The same turns and mirrors carry the whole set onto itself, and each row onto the other rows of its family. Which rows share a family with each named row? Give them in list order.
These 32 rows form 4 families of 8 rows each.
nefov: -2.2  7.4  37.4  24.4  15.8  -1.6  28.8  -27.1  -25.1  1.4  -9.2
Rozen: 1.5  -13.9  18.6  11.1  30.3  -5.3  12.6  -10.6  11.1  11.0  -21.6
sikad: -10.6  -22.1  14.8  3.7  22.2  2.6  1.5  -30.4  -11.7  1.6  37.7
Rilob: -17.7  -27.6  22.0  -0.6  20.9  -7.6  2.3  -31.6  2.7  -0.9  33.7
Faf: -25.6  32.8  14.0  -11.2  -11.7  10.6  23.8  -48.5  -21.9  22.9  -14.4
Neb: -31.5  -9.6  5.5  -25.9  -3.4  4.6  -7.4  -45.5  2.6  20.7  30.1
gozez: 5.3  5.8  35.7  14.3  23.6  5.4  39.5  -31.0  -14.5  17.1  -10.0
geti: -5.9  11.5  6.9  -32.5  3.9  -8.5  -3.7  -28.4  16.4  34.0  -21.5
sudeb: 11.2  -1.0  16.9  -8.4  23.3  -22.4  -0.3  -2.9  9.3  13.1  -10.6
Fozu: -40.2  18.5  22.6  -20.2  -31.8  5.9  17.6  -8.6  -12.6  6.8  8.8
medup: -38.7  -12.3  14.0  -21.1  -3.8  6.5  1.5  -58.1  1.6  15.6  23.1
lal: -18.0  5.6  28.9  3.8  -4.2  -4.4  22.2  16.6  -14.8  -7.4  9.4
vebu: -9.3  -26.6  34.2  -3.2  27.7  -0.6  5.8  -17.2  12.4  5.7  29.6
Nadu: -27.7  1.4  38.6  5.0  -8.6  -6.8  28.0  3.5  -12.8  -13.8  12.4
Zuli: -10.2  -31.1  28.4  -6.9  13.1  -5.3  14.5  -25.3  -4.0  1.6  36.9
Fulif: -48.1  30.2  23.0  -10.6  -25.8  3.0  9.3  -15.0  -10.7  7.7  5.1
Surus: -15.1  8.0  15.2  -32.4  -2.6  -19.2  0.2  -29.9  22.5  26.7  -24.0
Nulu: -34.3  -1.0  15.8  -33.1  -2.9  13.3  -9.2  -41.6  0.8  9.2  26.4
moni: -42.2  26.3  21.9  -25.2  -27.4  -7.2  10.6  -23.5  -8.8  16.2  21.2
vope: -9.2  17.2  37.5  24.2  25.6  7.5  34.9  -31.7  -12.0  14.2  -7.3
Kep: -45.6  15.0  27.0  -19.9  -30.8  -0.1  22.0  -12.7  -1.1  5.9  -3.9
nus: -19.7  35.0  23.7  -11.9  6.5  22.8  15.8  -48.8  -11.0  24.9  -20.0
lufa: -28.0  27.1  29.7  -4.1  5.2  18.4  27.7  -55.9  -2.0  34.8  -9.2
fem: -21.8  12.4  2.4  -25.1  7.6  -5.4  -13.7  -30.3  21.9  28.5  -17.9
nazam: -20.9  13.0  -5.1  -24.6  4.2  6.2  6.4  -31.7  13.8  33.0  -25.8
momag: 8.0  -5.5  24.4  -6.8  29.3  -21.0  6.5  -14.6  17.4  12.4  -18.7
zavo: -23.0  1.8  35.1  15.3  -8.1  -14.4  33.9  2.9  -15.2  1.2  14.3
gaso: -21.9  34.6  21.4  -0.5  2.5  19.9  25.4  -44.7  -12.8  37.2  -11.7
Zonu: -19.3  -0.8  45.8  10.9  -0.6  -18.8  17.1  -3.0  -11.8  -6.1  25.3
kaga: -0.8  17.1  32.2  19.3  31.4  14.0  27.3  -29.1  -15.8  21.9  4.6
topam: 3.6  -16.8  15.3  1.0  25.7  -23.0  11.5  -12.7  17.7  21.6  -8.4
luzet: -30.8  -0.2  10.3  -39.5  0.9  10.8  -0.9  -37.3  15.4  28.1  23.4

Same family as Rilob: Neb, geti, Fozu, Nadu, vope, momag, gaso
Same family as fem: gozez, Zuli, Fulif, Nulu, nus, zavo, topam

The same turns and mirrors carry the whole set onto itself, and each row onto the other rows of its family. Which rows share a family with each named row? Give them in list order.
These 32 rows form 4 families of 8 rows each.
Gim: -12.9  28.9  -6.9  -25.5  4.5  2.6  19.7  1.1  3.6  40.0  -3.3  15.3  -13.0
Dip: -4.1  -27.8  -40.6  -28.8  1.2  -9.8  6.0  -4.0  13.0  28.5  -7.0  -23.8  -11.7
Soz: 7.3  9.8  -20.9  24.4  12.7  -26.8  3.5  26.1  -14.8  1.6  26.5  -8.9  -46.2
Duto: -3.0  26.4  -16.7  -25.9  9.2  -4.7  28.6  -13.9  -2.0  34.8  -4.1  13.6  -11.5
puve: -10.3  23.6  -18.4  -22.5  6.3  -8.9  29.8  -18.3  -2.1  30.2  -9.6  13.6  -14.2
Kune: 2.9  -31.7  -37.7  -33.5  12.3  -10.0  4.7  -1.5  10.1  28.1  -2.0  -23.2  -12.2
dagif: -24.7  29.0  -10.5  -18.5  -1.8  8.0  19.6  1.1  1.1  33.8  0.3  18.4  -13.1
Fefo: -8.7  -29.4  -40.3  -30.1  -4.7  -6.1  6.3  -1.6  14.2  28.8  1.7  -17.9  -16.7
gimid: 8.8  2.1  -30.2  13.7  29.9  7.5  -22.9  20.6  -41.9  20.8  -10.2  -14.6  -13.3
zuru: -0.1  1.5  -35.3  21.6  24.3  10.0  -19.8  20.3  -45.7  12.8  -10.3  -7.8  -13.2
bov: 4.4  1.5  -42.5  23.6  18.8  13.4  -22.1  19.0  -29.9  2.7  -19.1  2.7  -11.9
gadug: -6.4  13.4  -25.8  23.0  9.5  -24.9  5.9  21.4  -16.0  2.7  34.6  -5.6  -43.3
Fufa: -16.8  -27.8  -33.9  -30.4  -7.8  -2.1  0.7  6.5  12.7  34.5  5.7  -20.7  -19.4
bofe: -12.0  -29.5  -43.0  -31.0  7.2  -5.7  4.6  -3.4  12.8  26.7  4.5  -19.3  -8.5
muk: -21.4  -26.2  -32.7  -30.6  2.3  0.9  -3.4  11.0  17.9  30.7  5.4  -16.8  -12.1
zogu: -17.0  24.7  -4.1  -26.4  6.1  -0.6  17.0  -8.4  -3.8  35.3  -8.4  11.0  -11.8
Goper: 1.0  9.9  -34.4  27.5  4.8  -20.4  4.2  18.7  3.4  -10.4  19.8  7.3  -41.9
vora: -19.9  -26.4  -27.2  -29.1  -3.6  -1.2  -4.2  10.2  15.2  35.7  -2.6  -24.0  -14.6
fitan: -13.9  -28.5  -23.9  -29.5  3.4  1.0  -6.6  16.9  19.0  32.0  -1.7  -20.2  -15.4
Vud: -22.7  28.0  -5.4  -20.9  0.3  -0.1  19.6  -3.4  -0.3  37.4  -7.7  12.0  -17.9
bam: -10.3  26.3  -24.0  -20.8  6.8  -3.4  33.4  -17.3  -7.6  28.0  -1.3  15.4  -10.1
pogut: 9.0  12.7  -30.4  25.6  9.0  -14.5  1.8  27.4  2.3  -9.4  26.1  7.2  -39.2
lidin: 1.7  1.7  -40.4  22.9  29.9  12.6  -18.1  24.2  -32.5  8.6  -15.2  9.1  -16.7
mas: 11.6  9.3  -25.5  26.2  7.0  -22.9  1.9  24.7  0.7  -7.3  16.1  4.3  -44.4
Nutos: 9.4  -1.3  -37.2  19.0  29.5  16.5  -24.2  26.0  -25.8  1.7  -16.8  6.0  -14.0
siba: 5.9  12.9  -26.3  23.2  14.3  -18.8  6.2  23.8  -14.4  -0.3  35.5  -6.3  -39.1
Mufu: 11.4  11.4  -27.0  27.5  9.6  -17.9  -1.4  29.5  2.6  -9.1  25.5  -5.2  -36.2
Rusi: 14.4  0.3  -38.3  19.1  23.6  11.4  -24.7  21.2  -20.6  8.0  -25.5  1.1  -13.9
nep: 7.0  -1.2  -35.4  15.4  36.3  9.3  -19.8  22.0  -41.7  13.1  -4.3  -6.3  -13.7
fur: 11.4  11.3  -27.8  24.7  14.4  -22.5  2.2  24.0  -5.8  -4.6  31.7  -12.1  -35.9
Vumef: -10.7  23.2  -10.1  -26.1  7.0  -3.6  20.2  -16.9  -2.4  30.4  -13.4  13.1  -9.5
Volop: 3.5  3.1  -38.9  22.0  34.0  9.3  -16.1  23.3  -41.1  13.7  -10.7  0.2  -16.7

Same family as pogut: Dip, puve, vora, Vud, Nutos, siba, nep
Same family as fur: Fefo, Fufa, zogu, lidin, Mufu, Vumef, Volop
Same family as Rusi: Kune, dagif, gimid, gadug, Goper, fitan, bam

The same turns and mirrors carry the whole set onto itself, and each row onto the other rows of its family. Which rows share a family with each named row? Give them in list order.
These 18 rows form 3 families of 6 rows each.
Z: -32.4  27.7  -12.5  0.5  -34.6  -11.7  1.6  13.4  -35.1  -19.8  -12.5  -19.8  7.6  17.7  -3.7  -25.4  28.0  9.8  5.3  -12.8  -34.7  10.6  12.0  33.3  -0.9  -41.9  -1.6  -5.0
M: 3.4  2.7  -10.0  -7.5  -6.5  -7.4  6.4  -4.9  2.7  -21.3  -19.5  -14.9  11.7  1.0  -5.4  -19.8  23.5  -20.7  22.0  8.5  -10.3  -4.2  -11.6  -0.5  -38.2  -22.3  -28.8  -9.5
K: 0.3  16.5  -12.3  -1.4  -0.4  -7.1  13.9  14.2  -32.9  -1.0  -19.2  -14.9  15.1  0.8  -22.2  -19.0  25.9  4.5  16.2  11.2  -2.8  4.5  -8.3  13.2  -17.3  -20.0  -28.0  -18.3
T: -4.3  22.7  10.0  -15.2  -7.7  21.5  -24.8  -1.2  4.5  -25.3  31.7  -9.1  -1.7  -29.8  17.2  -21.6  17.9  -16.0  40.0  18.9  -12.8  3.2  0.5  15.1  22.3  3.7  13.5  2.2
C: -22.0  19.6  -2.6  -9.3  -28.7  -6.4  -3.2  4.6  -28.6  -15.9  -34.8  -20.2  -16.3  26.0  -1.7  -28.5  35.1  9.4  -14.1  -1.5  -59.3  27.0  -3.5  3.8  -7.1  -37.0  8.8  -1.8
W: -41.8  41.2  16.9  -10.7  36.7  24.3  5.3  16.9  25.5  5.6  -22.5  -3.8  -15.9  1.6  35.9  -38.9  32.5  3.3  5.8  17.2  3.4  25.6  12.2  -8.9  -8.0  -24.6  10.1  -23.5
B: -55.2  51.6  22.6  6.7  -25.1  -8.1  0.7  -5.1  10.9  2.1  -7.9  -7.1  -26.8  16.1  24.5  -27.3  -0.8  -38.5  7.6  -10.5  -37.7  16.7  21.1  -11.4  -19.3  -28.4  15.6  -32.9
G: -10.2  24.9  26.3  -25.6  -9.9  15.2  -5.0  2.7  -0.7  15.7  -1.7  -5.2  -27.3  -0.6  -4.0  -22.1  37.9  1.6  0.6  52.9  -38.9  5.1  -20.2  -5.9  1.5  3.9  42.7  -7.4
S: -43.5  52.1  17.1  1.4  36.2  21.4  -11.5  12.3  7.7  6.3  -25.1  -5.1  -18.3  14.8  7.1  -38.0  16.1  -3.7  0.6  19.1  3.7  42.4  15.6  7.1  2.6  -19.7  12.4  -31.8
X: -42.8  26.9  -5.1  -14.4  -23.5  -2.7  17.6  -1.1  -31.0  -11.6  -28.5  -19.9  21.4  9.0  3.6  -28.4  26.3  7.5  -13.4  -3.6  -48.7  22.7  10.2  27.7  -19.4  -31.8  9.8  1.1
F: -22.3  32.5  16.8  13.0  34.0  29.1  3.7  0.0  5.3  2.7  -16.7  5.2  -18.3  19.5  19.5  -33.6  17.9  -3.6  14.4  31.7  -2.2  37.0  6.6  -31.9  -19.7  -15.3  -3.1  -22.5
V: -10.6  8.4  -0.4  -20.7  -8.9  9.4  -21.5  -21.1  5.4  -23.0  31.3  -3.5  4.5  -20.3  27.9  -26.5  22.0  -15.2  37.6  12.0  -30.2  -16.3  14.5  9.4  11.0  -4.2  29.5  -16.1
Q: 5.1  0.8  -7.6  0.4  4.5  -11.1  26.5  -2.0  -27.6  -6.8  -11.1  -9.9  1.3  -9.8  5.8  -31.8  28.6  0.4  6.1  0.1  -5.2  -7.8  -5.4  5.7  -30.2  -36.7  -24.7  -25.8
L: -46.9  47.6  21.7  -12.9  0.1  9.1  -13.0  -8.0  -2.9  9.7  -5.4  -7.6  -24.8  -12.4  12.1  -40.5  -1.7  -30.6  -0.8  -26.1  -30.6  17.7  36.0  -17.7  -18.7  -24.6  3.6  -44.5
J: -43.1  56.3  26.8  3.7  2.2  -1.8  -11.2  3.2  7.6  1.1  3.6  -10.8  -20.0  -2.9  10.8  -36.6  -0.7  -42.4  5.8  -20.4  -2.5  20.0  20.6  2.2  -6.7  -28.7  -6.6  -48.7
R: -3.4  35.3  15.7  -31.7  -12.6  13.3  -6.2  7.5  -21.4  19.4  6.3  -12.7  -8.5  -21.2  22.4  -23.6  42.1  0.9  -0.8  26.7  -48.5  14.1  -21.6  -12.1  24.1  8.4  28.9  -17.6
U: -11.3  19.7  28.5  -7.1  -26.6  17.3  -23.0  -17.0  5.3  -31.1  45.7  1.0  -4.9  -15.4  13.3  -32.1  21.0  -27.7  22.2  3.3  -36.8  -6.8  2.0  -7.2  -4.9  -15.7  12.2  -0.7
N: -9.7  36.2  15.4  -24.3  -23.2  5.4  -19.9  10.5  -21.4  14.9  7.1  -16.3  -35.0  -20.6  4.4  -21.6  22.4  -5.3  12.1  26.3  -36.6  8.4  -7.0  9.5  32.2  4.3  37.8  -14.7

Same family as U: M, C, B, G, F
Same family as X: W, V, Q, L, R

